Each path is a new rotation, seen through one point. The rows after it are directions, each followed by how far the rotation turns it, in degrees a step (0 if it stays put).
Each turn is a multiple of 5 degrees from 10 to 175, or 0.
Each row of a path follows its step; steps can be skipped.
Rotation 1:
step 3: [ -3.0 -12.1  -3.9 -24.0   6.5   0.1   2.3   2.4  -9.2  16.1   1.5  -8.6
  -0.8  -1.7 -14.3  13.8   1.8  20.6 -14.2 -16.4  -6.8  -4.4 -14.7   9.8
  13.4  17.8  -2.0   3.4  -3.4 -12.8 -10.9   1.7  -0.4  20.7   8.9  -8.7
   0.5   0.1  13.5  -6.1   5.1   2.4  12.4]
step 6: [  9.9  -9.2   5.3 -15.0  10.9  -0.3   8.4   7.4  -3.5  -0.5  14.4   4.2
  15.6  -6.9  14.7  -8.6   6.6  11.7  14.3   8.0   4.8  10.5   6.4   5.4
 -17.9  -8.1 -18.8  -0.5   9.1  13.0  -8.3   5.8  -1.6   1.6  16.6  15.6
   4.3 -10.3  -9.9  10.6  18.6   4.4  15.0]
step 8: [ -2.1   2.4 -13.3  -5.9  10.4  -4.1 -22.2   3.1 -12.2  -5.5  11.7 -13.8
  11.1 -17.4  10.6 -13.6  -2.9  -3.9  -2.7   9.0   0.8   7.3  13.1  21.5
  -9.1 -14.4 -26.1  -0.8   8.4  -5.4  -4.7   5.6   4.4  10.2  16.6   4.9
  -1.5 -10.5  -1.3   6.4   1.8   8.2  -2.6]
step 10: [ -4.6  14.4 -12.1  10.2   3.2  -9.6   0.7   2.9 -23.7   6.5  11.0  -7.4
   3.4 -13.0   6.1 -17.0 -10.8 -19.0  -4.3   0.8   2.7  10.0   7.0  24.5
  -1.7   8.3 -14.5  16.7  10.2   4.1  -5.1  -5.1   1.6  -9.6   0.8   3.9
  -6.9  -7.0   1.1 -20.6  11.1  -5.4  -3.3]
step 11: [  6.6   3.1   9.6 -11.4   5.6  -0.7  -7.0   8.4  -0.9  -4.8  -9.3 -12.4
  -0.2  -7.4  -7.6   7.7  12.4   2.9 -12.7   3.3   4.3  -1.5  -4.6 -32.5
  21.0 -27.4  -5.4   5.8  -8.8   4.9  11.4   0.5 -15.0   7.5  11.3   2.8
  -8.6  16.9   3.1   6.1   7.2  -2.0   2.0]
step 13: [ 17.6   6.8  -1.0   3.1   0.9  -4.7  -4.4   1.6  14.2  -9.8  -7.7 -12.8
  -8.1 -12.7  -3.5  -4.0   4.0 -13.1 -14.1  12.3  -6.9  11.0   9.1 -18.0
   7.3 -12.0  14.8  23.1  -6.6   8.7  -4.4   6.3   2.7  13.3   7.9  -9.3
   3.0  20.5 -14.8  -0.4  10.4  -7.3   5.5]
step 16: [  0.0  13.6  -0.6 -22.9  -4.5  10.8  -9.5  13.0 -10.7   2.3  17.4  -2.2
  13.2  16.0   9.2  -7.3 -13.5 -14.7  -8.8 -20.9  -8.3  -3.0   8.5   0.1
  11.1   4.3   5.0   2.0   2.1 -13.6 -18.3  -2.4   4.0   1.4  -5.2 -14.9
 -12.0  11.1  15.5   3.2   1.8  -7.3  -4.3]
step 18: [  7.7  -0.9  -7.4 -15.4  -4.6  25.3  -5.4   9.2 -12.5  14.1   5.8   4.8
 -11.5  14.2  -7.0   7.9  -1.6  -9.0   0.6 -12.9 -15.2   4.1  10.5   1.3
  13.8  11.8   7.8   5.0   0.9   4.3 -21.6  15.8   2.5  -8.2   5.2   7.4
 -11.3   1.9   9.7 -12.4 -14.6 -14.2   8.2]
Speeds:
[  2.1  -1.0   1.9  -1.9   2.7   3.6   3.3   0.0  -1.5  -1.6  -4.7  -2.3
   3.9  -3.4  -0.8   4.2  -2.3   2.6  -2.3  -4.8   2.4  -1.3   2.2   1.5
   1.3   3.7   0.4   0.3   4.0  -5.2   1.0  -0.4   4.7  -3.7 -10.2  -1.2
  -8.6   1.9   1.1  -1.4  -2.8   3.5  -0.6]
160
[-2.0 -4.1 -4.4  2.5  0.8  4.4 -1.9  4.1  1.4 -2.7 -2.3  7.9  3.6 -4.0
 -2.9 -1.3  5.1 -1.0 -0.5  2.7 -6.1  1.5  5.6  2.9  1.1  2.1  3.3 -2.8
 -1.0 -4.2 -0.2  1.4 -6.3  5.3 -2.1  4.0 -1.5  2.8 -3.5 -0.5  1.2  1.0
  1.6]
65
[ 7.1  0.0  0.7  0.1 -5.2 -7.9  2.3 -3.0 -1.6 -3.5 -1.2  3.3 -3.1  0.4
  0.6  0.5  5.9 -0.9 -1.2  8.2  2.7 -5.7 -0.1 -4.3 -2.2 -0.3  1.3  0.0
  1.1 -1.0  0.6  0.5  2.5  5.7  0.5  0.1 -7.0  1.8  1.6 -1.9 -1.0  2.7
  3.0]
170
[ 1.9 -1.2  2.3  1.6  1.9  2.1 -2.2 -2.6  0.9 -0.2  1.5  8.0  3.2  2.7
 -0.9 -1.7  1.0  5.6 -4.3 -0.8 -7.6 -3.3 -0.4  2.2  4.4 -3.5 -3.9  6.0
 -2.9  3.2  3.3 -3.8  6.6 -0.4  1.0 -2.2  2.1  1.9  3.0 -5.5 -2.6  1.1
  0.4]
175
[ 0.0 -3.8  4.0  1.6 -1.2 -0.6  2.9  3.0  1.9  0.5  1.0 -5.3 -0.3 -3.4
 -1.7  1.5  5.7  3.6  3.1  3.0  2.0 -1.4 -5.1  1.2  4.4  4.6  0.7  7.4
 -4.1 -0.7 -2.0  2.4 -1.6  0.9 -1.7  0.0  3.2  3.8 -0.7 -4.7  5.6  1.1
 -8.2]
40
[-0.4  0.1 -2.1 -1.0  0.0  0.9 -1.8 -4.5  3.4  5.5  2.3  3.6 -0.1  1.3
  4.8  2.6  0.5  2.5  3.2 -7.9 -0.8  2.1  0.4 -5.5 -8.0  1.5  2.8  0.8
 -5.3 -5.2 -3.4  2.6  1.3  3.2  2.0 -4.7 -3.4  3.4 -2.0 -5.0  2.0  0.0
 -1.0]
25
Rotation 2:
step 1: [ 13.7  -8.8   1.1  -9.2  16.7   0.9  -4.3  -2.8 -18.0 -10.5   7.2  11.5
  -5.6 -26.8 -13.7  -8.7  14.0 -19.9   3.8  -2.2   7.3  -6.5   4.8   1.2
   6.5   1.1  -4.2  -7.0  13.3   6.8  21.0   3.9  -0.5 -10.1 -26.5   4.1
 -11.0  12.5 -14.8  -2.5   3.3   0.9  11.9]
step 7: [ 13.1  -6.4   1.6  16.5   1.8 -16.9 -10.5   7.5  -4.0 -11.8  -2.1  -8.4
  -5.8   4.5  -1.3  -7.9   9.1  -9.9 -11.5  -0.9  23.9  -0.6   8.6  17.8
   3.8  15.1   6.6  -8.7 -14.5   3.7  -4.0   7.6  20.2   5.7 -23.6  12.6
  -9.6  -3.0 -17.9 -12.9  12.6  -8.7  11.6]
step 12: [ -3.4   0.1 -17.6   1.5 -18.8  11.3  16.9   5.0  12.1   4.4   1.9   4.9
   0.4  22.6  -3.3   6.8  -4.3 -18.1 -15.3   2.4   1.7  -2.4 -10.9  23.0
  24.1  -3.6   9.0 -13.0  12.4  11.6   3.7  -7.7  -6.5  -5.7 -15.0   6.8
   2.8   0.8 -15.0 -10.8  -0.6   6.5 -14.6]
step 15: [ -3.7 -17.1   8.4 -11.9 -12.6   8.2  13.2  -7.8  18.8   6.7   5.9  13.7
   3.5  17.9  -8.1  11.2  -0.1   0.9  -1.1  -0.9   6.8  20.0 -14.1   7.5
  16.9 -22.8  -1.4  11.5   8.0  11.9  -0.9  -0.4  -1.4 -18.3   9.0  -6.7
 -10.2   4.5   3.5   1.7 -13.0 -22.9   1.7]
step 17: [  4.2  -0.9  -3.8  13.9   7.3   5.9 -12.0  16.4 -16.1  -4.4  15.7   0.8
   9.1  -3.2  -3.5 -14.3   0.4  -6.6   4.1  10.9   8.7 -21.7  -4.8 -10.1
  21.7  -0.7   0.3  -0.3  10.3   2.6  -9.6 -12.7  29.2  14.7 -19.4  12.9
   7.6  10.1 -10.0  11.3  -1.1   3.2  -4.6]
step 18: [ 13.0 -29.1   8.8  -1.0   8.3  22.5  21.7  -0.7   3.3   8.5   9.1   1.4
  -7.4  -3.1  -4.8  -6.8   1.3   4.4  -3.2  13.5  -3.4   0.1  -6.4  -2.3
  12.1  -9.9   3.5 -15.0  -5.8  12.9   0.1   5.8   0.6 -19.6  -4.1  -6.7
 -10.7  18.8 -18.7 -15.7   3.2   4.4 -16.3]
step 20: [  3.3  -5.9   8.4   5.2   1.2   6.1  -9.9   1.8  -5.1  -0.7  -1.0  -0.2
  14.1  -0.5  -2.9 -24.8   7.1  12.2  -6.6  -4.0  10.5  -0.7   4.2  10.6
   3.1   0.6   3.4  18.1  17.6   9.5 -11.2  -8.6  19.7  20.8   9.2  12.8
  -5.2   2.3  22.5  12.0  -1.2 -22.3  20.0]
step 21: [ -0.8  -4.0   7.2  -5.4  17.6  14.4  -3.5 -14.2  -8.1  -6.1  -9.1  21.3
   1.5  13.0 -12.3   2.8   4.0  -3.4  -1.5  13.5 -15.0  20.2 -12.5  -5.4
  20.5 -15.9  13.7  -6.4   1.4  -6.6  -2.1   0.6  17.0  -6.9   2.4   1.9
 -17.9  12.7   9.2   9.1  18.1   0.3 -11.1]
Speeds:
[-2.9 -4.0 -3.0  4.6 -3.5 -2.1  3.5  0.4  2.3 -3.3  1.7 -7.4 -1.4  4.8
  3.9  2.3 -0.4 -3.4 -0.1 -2.6  3.7 -0.4 -3.9 -3.1  3.1 -0.4 -1.3  3.1
 -0.4  3.0 -3.9 -6.6  4.6  2.1 -1.2  3.8  4.0 -0.5  0.0 -3.1 -3.8 -6.4
  2.1]
145
[-3.0 -2.3  1.0 -4.3 -0.4  2.8  0.0 -1.1  4.8 -5.3 -1.8 -0.8  0.0  0.9
  5.9 -1.9  5.5 -1.5  6.9 -2.9 -5.6  3.4  3.2 -3.8 -4.8  0.9 -3.7  1.1
  4.0  1.2  1.7 -1.0  4.1  4.9  0.8  0.9 -2.4  2.0  0.2 -2.8  2.3  7.6
  0.9]
10
[-4.5 -6.6 -4.4 -4.2 -1.7 -2.2 -0.7  1.4  2.5 -0.8 -0.1  2.6  5.0 -3.3
  2.7 -0.8 -7.6  0.2  0.4  1.4 -6.5  5.0 -4.4  0.6  3.2 -1.4  3.2 -8.2
 -2.4  1.5  4.4 -0.3 -0.4 -1.9  1.2 -2.1  0.9 -0.3  0.6 -3.5 -4.4 -0.9
  1.6]
110
[ 5.6  3.0 -3.2 -3.4  1.3  1.5  0.0  1.6 -3.0 -2.4 -0.8 -5.1  7.2 -2.2
 -3.1 -0.7  5.8  4.2  6.1 -1.2  5.8  4.5 -3.7  3.6  0.6  0.1 -3.8 -4.7
 -3.8 -3.4  0.2 -1.5 -0.9  0.4 -0.5  5.5  2.8  1.4  2.1 -0.5 -3.6  1.8
  2.1]
115
[-3.6  3.2  0.8  2.3 -0.7 -0.5 -3.6 -4.5 -1.5 -2.1 -1.1  3.0  0.1  3.4
 -4.5  3.9 -4.4  1.5  0.1  2.8  4.8  7.0 -0.9 -4.3  0.0 -5.9 -4.8  2.1
  0.4  0.7  1.7  1.0  2.7  5.0  3.5 -4.2 -2.6  0.1  8.1  2.8 -4.3  1.3
  0.6]
65
[ 4.1 -5.1  3.5  1.7 -2.6 -1.0  1.9 -6.9 -2.7 -3.4 -1.0 -4.6  7.7  0.6
  2.9 -1.9  3.5 -4.8 -4.7  1.2 -0.8 -0.1 -1.0  2.5  5.9 -3.8 -1.3  3.7
 -2.3 -2.9  2.2  1.7 -2.4  1.2 -0.1 -6.8 -1.6 -3.6 -1.9  0.4  2.5  3.5
  1.8]
130
[-0.7 -0.8  0.4  2.0 -0.7 -2.2  1.5  2.4 -0.3 -3.3 -3.1  2.2 -0.6  0.4
  2.0 -7.9  2.6  5.9 -4.6 -8.8  2.9  3.1 -3.6 -0.7 -4.1 -4.0 -0.9 -1.4
  2.0  1.4 -0.4  3.5 -2.3 -0.9  1.8 -4.7  5.6  2.9  2.8 -1.8  5.9 -4.7
 -1.6]
65
[ 2.4  4.3  0.7  1.4 -4.7  8.0  1.3 -4.4  0.6  2.2  5.3 -3.5  0.7  5.8
 -0.9  2.2  1.2  0.3  0.3 -0.8 -5.4  7.6 -3.3 -0.4 -2.6 -0.4  7.3  0.6
 -0.5 -0.4 -0.4  0.8 -0.6 -2.1 -0.1 -2.5  1.8  6.0 -2.9  0.1 -2.0 -1.0
 -5.8]
115
